[[ 0.98  0.71  1.47 -0.45 -1.12  6.05 -1.52]
 [ 5.85 -0.46 -4.75 -6.41 -2.20 -1.54  0.86]
 [ 1.26  3.98  0.93  4.33 -2.71 -3.47 -3.17]] gives -2.71

[[ 6.55  3.65 -6.15  3.72  4.14 -2.07]
 [-3.21  4.08 -5.22 -5.92 -4.54  1.04]
 [-3.38 -0.15  4.32 -2.76  6.86  2.02]] gives -2.76

[[ 2.38 -0.51 -1.50 -1.77  0.99  4.23  2.34]
 [ 6.79 -2.92 -3.97 -3.70  4.55  0.38  1.85]
 [-6.21  0.98  0.34  0.68 -4.44 -1.79  1.47]] gives -4.44

[[ 7.06 -1.25 -0.92 -2.82  1.77  4.21 -2.61]
 [-1.13  5.80  3.74 -3.14  3.28 -0.15  2.33]
 [ 2.09 -6.12  3.74 -2.97 -0.50 -1.27 -4.43]] gives -0.50

[[-1.92  5.94 -1.36  2.97  7.04  1.63]
 [-1.63  6.88 -1.63  2.30  5.28  3.15]
 [ 0.75  5.31 -1.41 -1.95 -3.66  7.36]] gives -1.95

[[-0.32 -4.84  3.45 -3.26 -0.27 -5.40  3.17]
 [-5.33 -1.90  4.37 -3.00  6.19 -0.75  3.46]
 [-4.44 -2.18  0.29 -3.31  1.02  0.15  4.46]] gives 1.02

[[-2.15  0.15  3.85 -2.68 -4.94 -0.10]
 [ 3.97 -5.32 -4.50 -2.60  1.50  0.81]
 [-5.93  5.63  4.10  6.53  5.90  3.49]] gives 6.53
---
[[ 0.90 -0.05  2.42  3.54  6.85]
 [ 0.33 -0.42 -1.30 -1.38 -3.09]
 [ 3.66 -0.85  0.39  1.33  6.12]] ==> 0.90, 6.12

[[ 7.16 -1.11  3.01 -2.22 -2.58 -0.10]
 [-2.89 -5.28 -2.88 -4.52  3.82  2.58]] ==> 7.16, 2.58

[-1.68  5.34 -3.23  4.79 -2.93  6.38] ==> -1.68, 6.38

[[ 3.51 -2.11 -0.52 -1.07  3.06]
 [ 2.10 -0.44  2.00 -3.87 -1.80]
 [-0.32  2.03  4.23 -1.36 -7.28]] ==> 3.51, -7.28

[[ 7.21 -4.58  0.80  0.64 -5.59]
 [ 4.12  3.30 -3.75  5.87  4.40]] ==> 7.21, 4.40

[[-0.34  3.33 -1.11  1.91  5.06 -5.64  0.20]
 [-2.71  1.78  4.68  1.48 -0.34  3.10 -0.90]] ==> -0.34, -0.90

[[-6.02 -4.17  1.12 -7.58  4.18  4.18]
 [ 7.14 -6.89  5.48 -0.47 -3.13 -3.13]] ==> -6.02, -3.13

[0.82 5.34 4.39 6.96 0.16 4.53] ==> 0.82, 4.53

[-0.08 -1.02  3.77 -1.51  4.40 -6.02] ==> -0.08, -6.02

[ 5.77  0.43 -2.59  1.99] ==> 5.77, 1.99
---
array([-0.08, -0.21, -1.21,  1.23, -1.84]) Answer: 1.23, -0.08

array([  5.4,  12.9,  -5.0,  15.9, -14.7]) Answer: 15.9, 12.9

array([[  -2.50,    3.04,  134.42,   75.51,  -83.83,  102.93,   97.62],
       [  33.36,   84.86, -131.00,   -6.43,  130.49,  -12.74,  -46.92],
       [ 103.27,   44.92,  -80.98,  -12.30,  -29.61,  -18.24,  -94.97]]) Answer: 134.42, 130.49

array([ 0.789,  0.622, -0.460, -1.569,  1.758, -1.306]) Answer: 1.758, 0.789

array([ 13.610, -18.087,  -5.424, -10.072,  -2.927]) Answer: 13.610, -2.927

array([[   7.652,  133.672,  141.368,  158.005],
       [   1.468,  159.815, -174.002,  146.991]]) Answer: 159.815, 158.005

array([[ -75.222, -119.178,   26.278,  -12.063,  159.764,   54.560,
        -124.482],
       [ -30.861, -119.719,  159.362,  187.844,  -35.325,  122.875,
         189.535],
       [ -25.187,   15.611,  -62.475,  153.241, -199.368,  -34.683,
          45.619]]) Answer: 189.535, 187.844

array([ 151.241,  160.670,  -28.890,   59.219, -136.624, -194.182]) Answer: 160.670, 151.241

array([ 0.43,  1.00, -1.72,  0.76,  0.69]) Answer: 1.00, 0.76

array([ 0.055, -0.111,  0.036,  0.133,  0.095]) Answer: 0.133, 0.095
